In the rows, zero is written as 128.
Rotation paths and how fast each direction turns (degrees each step):
Each turn is a multiple of 5 degrees from 10 to 175, or 0.
Each row of a path follows its step; steps can be skipped.
path 1
step 1: [112 133 132 119 127 133 123 134 137 117 136 134 127 129 130 123 130 130
 118 112 129 148 137 137 117 118 109 127 124 121 138 123 138 122 131 141
 119 121 131 121 129 126 123 138 137 127 139 143 143 117 132 136 130 129
 146]
step 3: [132 110 143 119 134 133 129 133 124 141 137 129 136 121 105 119 141 143
 125 129 126 118 143 119 135 126 117 134 134 135 126 123 135 127 128 133
 128 116 113 140 126 125 128 125 135 126 114 127 125 132 118 111 135 116
 122]
step 13: [129 136 114 131 128 124 131 142 146 137 129 125 138 143 118 135 127 129
 119 107 119 129 154 118 140 113 118 127 130 131 127 123 122 133 128 123
 140 119 122 137 141 139 132 134 132 134 122 126 129 128 122 133 117 129
 123]
step 16: [130 146 124 117 134 134 130 145 150 149 126 131 124 134 120 134 128 129
 125 127 115 132 131 117 123 129 111 130 126 128 139 131 116 122 133 140
 125 121 128 144 129 126 146 130 122 130 134 122 148 131 119 127 132 126
 127]
step 18: [138 125 137 130 122 127 126 127 139 129 137 129 133 115 136 140 142 127
 113 124 121 126 154 123 133 118 130 134 134 136 124 123 140 136 128 121
 128 127 131 139 130 124 103 148 135 136 125 131 133 119 132 133 114 128
 125]
step 19: [128 140 132 122 154 122 110 140 132 123 112 136 126 125 107 129 126 124
 128 124 124 123 125 132 124 140 113 136 121 134 129 119 122 114 133 130
 141 117 125 134 131 123 133 111 130 125 124 121 133 134 113 136 133 124
 131]
step 20: [119 125 125 133 127 143 138 133 111 128 138 120 113 123 129 113 130 144
 126 136 127 119 125 111 132 112 134 130 142 124 132 150 135 136 115 125
 126 127 124 129 126 140 127 114 140 122 134 129 122 127 128 133 135 129
 140]
step 21: [121 141 131 129 109 121 133 125 141 130 138 135 139 117 135 135 135 128
 115 131 126 139 130 131 136 125 110 141 133 133 131 125 129 130 131 134
 131 124 125 138 130 116 133 157 122 138 133 134 149 125 124 129 138 127
 125]
Speeds:
[128 130 126 130 128 126 125 125 132 129 124 129 128 128 127 129 125 128
 134 127 125 130 129 122 129 128 127 126 126 131 130 129 128 126 128 127
 129 127 129 125 126 131 130 129 125 127 126 127 127 129 125 130 127 125
 134]
125
[126 128 126 124 126 130 129 131 125 125 126 128 126 124 130 124 126 127
 128 128 126 126 127 126 127 129 128 129 128 130 125 126 130 129 126 123
 132 126 128 130 129 127 127 126 126 133 124 129 126 133 124 129 128 128
 128]
70
[130 131 131 132 124 127 129 127 128 128 125 124 125 127 130 128 128 128
 131 126 127 130 128 128 128 131 131 127 136 128 131 130 128 128 128 127
 130 126 126 129 132 132 126 127 132 130 129 129 126 127 128 125 126 127
 127]
140
[126 125 125 131 131 129 130 127 127 130 129 132 127 131 131 127 123 130
 128 127 131 125 127 125 129 127 128 128 129 128 128 131 130 132 132 127
 130 126 130 128 129 123 127 129 132 127 126 124 124 127 129 126 126 126
 128]
145
[131 134 130 126 130 128 129 126 128 127 128 126 131 131 130 131 124 128
 125 129 127 126 130 127 129 129 127 132 130 127 125 128 123 128 131 128
 125 125 130 129 131 129 130 125 126 127 125 126 126 131 128 126 131 127
 128]
130
path 2
step 0: [130 118 123 135 147 122 128 132 138 128 133 136 125 124 139 125 124 132
 134 112 120 135 110 118 129 120 126 123 124 127 128 130 113 142 131 140
 122 135 134 138 140 137 123 111 138 114 132 134 121 123 121 123 119 129
 130]
step 2: [112 141 136 125 132 145 128 146 130 135 120 126 119 129 124 131 128 118
 111 129 130 129 125 135 138 123 102 136 130 123 129 142 130 123 127 121
 126 141 129 132 125 133 132 137 135 130 131 126 125 132 119 137 130 114
 132]
step 3: [118 119 121 130 121 138 121 128 137 122 124 131 138 145 114 126 135 144
 147 141 125 143 130 127 135 135 131 134 135 135 122 121 125 125 118 118
 121 124 119 138 125 132 141 146 138 130 130 129 128 135 129 134 129 122
 123]
step 4: [117 127 131 138 133 124 123 110 122 123 131 127 137 127 130 120 127 147
 116 131 130 115 131 129 135 134 126 133 124 139 128 139 129 129 119 142
 131 127 126 135 135 122 133 115 141 124 127 132 132 145 141 117 106 126
 124]
step 5: [136 131 124 132 127 135 125 130 119 127 119 134 132 119 133 120 112 127
 134 145 110 126 140 108 127 118 123 115 134 122 134 116 116 132 137 135
 126 129 129 116 138 134 131 115 125 133 122 130 126 126 140 116 126 119
 120]
step 13: [130 118 134 129 121 143 128 115 124 120 132 124 133 127 143 122 135 140
 125 127 140 134 126 116 123 141 131 128 136 129 134 117 142 107 120 144
 128 134 129 123 114 118 131 121 136 123 135 127 133 137 125 126 120 122
 116]
step 16: [126 140 137 133 135 128 123 122 132 128 131 120 119 143 118 135 109 109
 119 134 128 128 128 129 125 121 127 138 122 133 126 128 126 135 122 117
 132 130 118 131 120 136 121 119 135 107 146 127 130 119 128 134 138 140
 123]
step 17: [131 126 124 117 124 118 119 130 130 128 138 145 121 132 126 133 130 133
 128 132 117 135 126 136 125 129 139 128 129 131 124 111 138 133 122 149
 129 117 132 135 112 121 134 124 147 130 133 119 125 119 128 145 139 117
 131]
Speeds:
[129 126 123 132 126 128 127 125 130 127 129 123 127 129 132 122 128 129
 129 126 129 126 126 127 130 130 129 130 131 132 128 131 128 128 128 125
 132 129 126 130 126 128 128 128 127 126 131 131 128 125 129 130 128 132
 129]
120
[127 132 130 129 131 128 128 133 128 130 127 123 127 127 127 130 130 127
 130 132 126 124 129 128 127 129 130 130 127 129 124 128 127 123 128 123
 127 128 130 128 127 128 128 129 125 127 130 126 130 123 126 129 127 126
 131]
80
[125 133 128 129 126 132 126 128 128 131 129 127 129 129 130 126 130 127
 128 127 132 126 130 127 126 131 129 130 130 127 127 126 131 129 126 127
 126 124 131 131 128 125 122 127 131 128 124 128 127 131 127 124 129 131
 130]
155
[128 126 131 125 132 129 132 127 128 131 125 126 128 130 128 124 127 126
 123 128 129 129 129 128 127 129 128 131 125 132 133 129 128 129 129 129
 128 129 126 128 130 127 129 127 131 129 130 128 129 128 125 124 127 129
 133]
155
[125 126 128 129 130 126 132 125 128 133 126 127 131 126 133 129 123 126
 131 131 125 129 129 129 128 128 127 124 127 127 126 131 129 131 128 127
 127 124 132 128 130 130 127 127 130 127 130 128 129 126 128 127 127 131
 124]
70
path 3
step 1: [124 119 129 127 125 123 132 123 139 140 121 128 129 134 131 120 136 123
 128 127 132 142 138 130 129 136 132 137 147 131 104 145 122 133 128 125
 134 116 126 135 135 137 133 128 113 149 136 133 129 123 136 138 132 124
 143]
step 3: [127  96 116 135 129 115 121 125 126 116 131 122 128 134 133 119 122 129
 137 129 134 127 134 125 116 141 131 132 122 119 135 145 125 133 119 132
 122 127 121 129 129 139 130 136 134 137 134 125 124 127 117 137 118 110
 136]
step 5: [126 135 118 125 143 122 131 137 128 125 131 116 141 143 128 129 129 109
 129 129 133 131 132 124 124 135 137 131 141 124 131 118 141 143 132 120
 124 126 131 132 121 136 135 121 120 138 139 131 133 144 109 122 128 110
 137]
step 6: [134 121 118 131 135 116 131 129 117 121 132 133 135 137 132 130 114 120
 132 142 144 141 145 133 114 136 119 121 135 115 131 123 124 142 129 121
 126 125 123 149 128 123 116 132 118 138 132 120 131 127 121 130 124 130
 142]
step 10: [122 107 126 116 136 116 124 137 118 121 128 126 139 133 126 138 118 127
 129 113 135 138 117 128 124 117 134 123 120 127 128 142 124 126 132 116
 124 126 144 129 142 128 124 114 134 130 131 126 140 140 129 135 129 119
 144]
step 12: [133 116 141 130 120 122 139 139 133 133 128 137 133 123 123 142 118 118
 117 125 130 129 149 127 129 128 119 141 122 141 124 132 134 132 128 123
 126 121 123 138 135 141 130 123 114 137 135 138 129 144 121 120 137 118
 143]
step 19: [114 122 117 133 123 113 123 132 125 123 126 132 124 142 139 119 129 114
 130 129 129 143 137 121 130 141 120 134 132 133 127 146 137 134 125 130
 139 121 117 137 125 130 128 139 118 142 132 129 128 134 135 128 125 107
 136]
step 22: [129 106 117 124 131 119 117 130 113 137 134 131 143 135 128 138 125 109
 129 138 143 138 122 126 130 143 119 114 135 127 129 138 123 139 120 120
 132 116 129 133 137 128 119 138 125 131 126 130 139 127 133 130 136 126
 124]
Speeds:
[129 130 126 127 127 128 126 124 129 124 127 131 127 132 129 129 129 129
 126 126 129 129 126 127 130 125 129 127 129 128 127 128 131 127 127 127
 128 128 131 125 129 129 128 127 127 134 135 128 128 129 132 133 130 132
 126]
115
[127 127 127 121 127 127 131 127 127 128 131 130 125 130 128 130 127 127
 126 128 130 122 127 128 124 126 128 123 128 122 130 130 123 127 131 126
 127 127 127 126 127 128 129 130 128 128 128 125 128 126 131 126 128 126
 130]
95
[128 126 124 129 128 129 126 128 129 132 124 127 128 128 125 131 124 130
 128 128 127 129 128 126 127 125 126 129 132 123 128 130 125 126 129 127
 129 133 129 128 129 125 132 128 129 129 131 130 125 130 124 127 128 127
 125]
145
[127 127 129 130 128 129 125 125 127 130 127 127 125 127 128 132 128 129
 128 132 131 130 129 125 131 132 127 128 124 125 126 127 124 129 126 129
 125 128 122 130 128 128 126 128 124 132 127 129 126 124 129 130 130 128
 128]
135
[129 127 128 133 126 129 129 126 126 129 127 126 130 130 128 130 131 125
 128 128 129 125 129 130 129 128 133 126 122 126 128 130 126 129 126 127
 128 131 129 127 131 129 126 125 135 129 129 127 130 131 127 127 127 125
 125]
55
path 4
step 0: [116 134 121 140 122 125 116 112 132 119 125 128 124 117 126 138 138 131
 131 136 124 118 134 101 116 136 130 132 125 118 121 116 133 120 128 126
 120 131 124 142 127 141 123 129 130 136 131 136 144 119 120 121 126 128
 142]
step 4: [122 127 133 124 115 117 132 125 127 121 134 136 119 141 125 135 139 121
 129 130 128 119 119 119 126 119 137 116 123 132 136 122 136 121 130 153
 126 131 117 134 127 130 143 123 133 140 129 121 127 133 149 131 142 123
 144]
step 5: [112 124 125 131 132 138 121 124 128 126 140 143 119 126 113 136 132 126
 126 140 132 126 142 135 128 114 136 131 116 128 121 118 129 130 136 123
 122 132 111 140 131 118 144 119 133 134 114 113 135 133 132 128 116 119
 126]
step 12: [119 128 114 135 117 118 121 130 127 129 142 127 150 131 132 130 129 141
 132 123 126 121 133 127 130 128 124 129 124 130 122 123 121 121 148 140
 119 111 142 122 109 138 117 134 121 142 117 127 126 133 131 130 127 127
 139]
step 16: [126 133 124 123 134 125 118 135 133 116 130 127 128 143 126 137 112 120
 132 129 111 135 129 118 141 134 117 125 120 120 109 143 132 135 135 131
 137 133 128 138 124 127 139 128 113 142 121 133 122 125 141 133 144 131
 135]
step 18: [122 128 128 123 123 129 130 133 125 123 121 134 150 135 137 139 126 136
 127 123 127 131 129 125 120 116 136 124 124 130 112 112 138 119 141 124
 128 113 113 112 131 123 132 127 108 140 116 117 137 137 130 135 127 135
 127]
step 19: [113 133 118 124 124 135 136 137 128 134 119 134 132 131 124 121 113 129
 125 140 129 137 133 115 129 142 125 133 123 125 127 117 117 140 136 114
 125 128 111 123 140 141 124 115 109 117 126 127 143 129 130 130 134 122
 118]
step 22: [146 129 121 118 128 127 118 134 133 133 125 128 118 136 119 137 117 123
 122 125 111 128 117 123 126 129 121 122 119 118 130 125 129 128 130 111
 132 133 140 131 132 117 126 137 119 143 130 116 149 129 134 151 133 128
 122]
Speeds:
[126 129 126 126 127 128 130 127 123 129 123 129 128 129 129 131 132 125
 126 129 128 126 130 131 126 131 130 128 126 130 131 128 130 129 127 128
 126 128 125 130 132 128 128 130 128 130 125 126 135 127 125 126 128 129
 126]
80
[124 127 130 124 130 129 126 130 128 125 126 123 128 129 137 127 127 129
 129 129 127 127 127 127 130 127 126 126 128 126 126 125 127 130 128 127
 128 129 123 128 128 130 130 126 129 125 127 126 128 128 125 128 124 132
 129]
35
[128 126 131 127 127 126 128 131 124 129 132 129 132 125 131 130 128 125
 126 126 126 128 126 128 126 126 122 129 127 129 135 124 127 130 129 130
 128 128 128 126 127 128 129 129 131 129 130 126 127 130 126 127 131 126
 129]
135
[132 132 130 130 127 127 129 126 128 130 128 132 130 127 133 127 129 127
 132 128 130 125 129 128 128 129 127 126 124 125 129 130 127 131 125 126
 132 128 126 133 127 132 129 128 128 125 127 125 128 127 133 131 131 128
 128]
115
[127 130 129 129 127 129 130 125 126 124 128 127 127 127 128 128 124 123
 125 133 127 128 131 127 127 127 128 127 126 130 132 126 124 125 124 129
 126 124 128 129 128 128 123 124 128 127 129 129 126 126 132 127 127 130
 126]
175
[128 127 129 129 127 127 126 131 126 127 130 131 126 130 129 126 126 132
 132 131 123 128 130 129 127 128 129 128 130 128 127 126 128 128 128 132
 129 132 128 129 133 131 123 130 132 128 124 128 127 127 128 126 131 129
 130]
90
path 5
step 1: [130 134 137 128 126 121 126 119 123 130 130 132 130 133 131 124 124 135
 132 111 130 112 116 132 133 136 125 137 123 136 119 116 129 128 134 123
 132 142 123 118 130 132 134 116 127 149 121 132 142 120 138 126 119 126
 148]
step 5: [124 120 134 128 125 114 129 129 134 128 136 134 124 136 124 126 119 123
 128 122 126 121 142 125 114 133 124 126 126 121 116 133 124 135 131 122
 137 127 112 128 120 122 136 129 134 121 127 137 122 117 118 157 119 121
 142]
step 8: [120 123 118 126 124 120 129 124 123 134 135 137 129 113 126 116 115 136
 141 134 129 121 142 127 128 125 123 143 123 135 122 133 134 117 125 124
 132 136 118 120 115 142 121 127 129 136 122 127 126 124 109 143 125 123
 138]
step 13: [131 115 130 122 134 136 134 117 125 126 120 152 130 134 125 121 112 136
 133 119 138 129 131 123 121 123 122 135 127 146 112 114 120 138 129 135
 127 128 128 126 118 134 124 128 116 115 125 133 132 128 129 128 122 118
 137]
step 16: [140 141 133 114 126 117 135 132 129 132 138 149 147 134 122 116 123 129
 120 121 128 116 121 128 130 124 118 131 125 136 115 119 125 118 124 124
 123 128 120 135 123 129 133 130 130 126 127 130 137 125 132 129 124 118
 149]
step 17: [131 125 137 125 129 124 135 136 125 130 109 134 129 130 142 140 147 120
 121 118 117 127 128 108 121 126 127 126 127 120 122 119 128 134 123 140
 135 132 122 120 116 120 129 123 123 137 118 134 125 128 133 142 130 117
 136]
step 19: [126 139 124 122 115 138 137 131 131 135 116 143 137 115 119 121 119 138
 113 121 138 123 139 125 123 117 124 133 132 125 120 129 125 120 116 130
 125 135 129 135 122 131 126 132 131 148 124 126 128 117 130 113 125 131
 136]
step 21: [133 136 115 121 136 129 130 145 122 131 124 143 131 133 124 129 124 125
 132 111 119 130 126 138 121 132 130 121 152 134 129 127 126 115 124 131
 140 137 117 124 120 131 117 133 126 110 128 134 139 130 123 136 129 125
 128]
Speeds:
[130 131 130 132 129 131 130 130 127 126 132 128 130 129 129 132 129 126
 130 125 123 127 126 131 130 129 128 129 127 125 125 126 127 128 130 126
 130 127 128 129 127 125 124 131 131 128 132 130 129 126 128 128 128 129
 132]
70
[129 126 130 128 133 123 130 127 129 128 128 131 125 126 128 131 130 130
 133 128 129 131 129 130 130 125 126 129 127 127 125 132 125 125 126 129
 130 127 130 125 131 130 130 124 129 126 132 129 126 128 128 127 125 129
 130]
145
[127 129 126 124 124 128 131 126 130 130 128 132 127 128 124 126 126 127
 127 125 127 129 127 128 133 130 127 130 126 129 130 125 130 124 129 129
 130 127 125 125 133 129 126 130 130 125 127 130 131 126 125 125 128 128
 127]
140
[131 128 127 124 134 129 125 125 126 128 126 129 125 127 129 125 127 127
 131 126 128 128 126 133 129 132 129 124 129 125 130 128 130 132 129 128
 125 128 126 125 128 126 128 128 130 129 127 131 130 128 131 127 128 130
 128]
130
[129 125 128 128 129 129 126 131 125 126 133 128 125 127 129 126 127 126
 124 130 126 126 125 127 128 127 120 128 128 130 128 128 127 129 126 131
 127 130 124 127 129 126 129 130 127 128 133 128 128 130 127 124 126 128
 127]
155
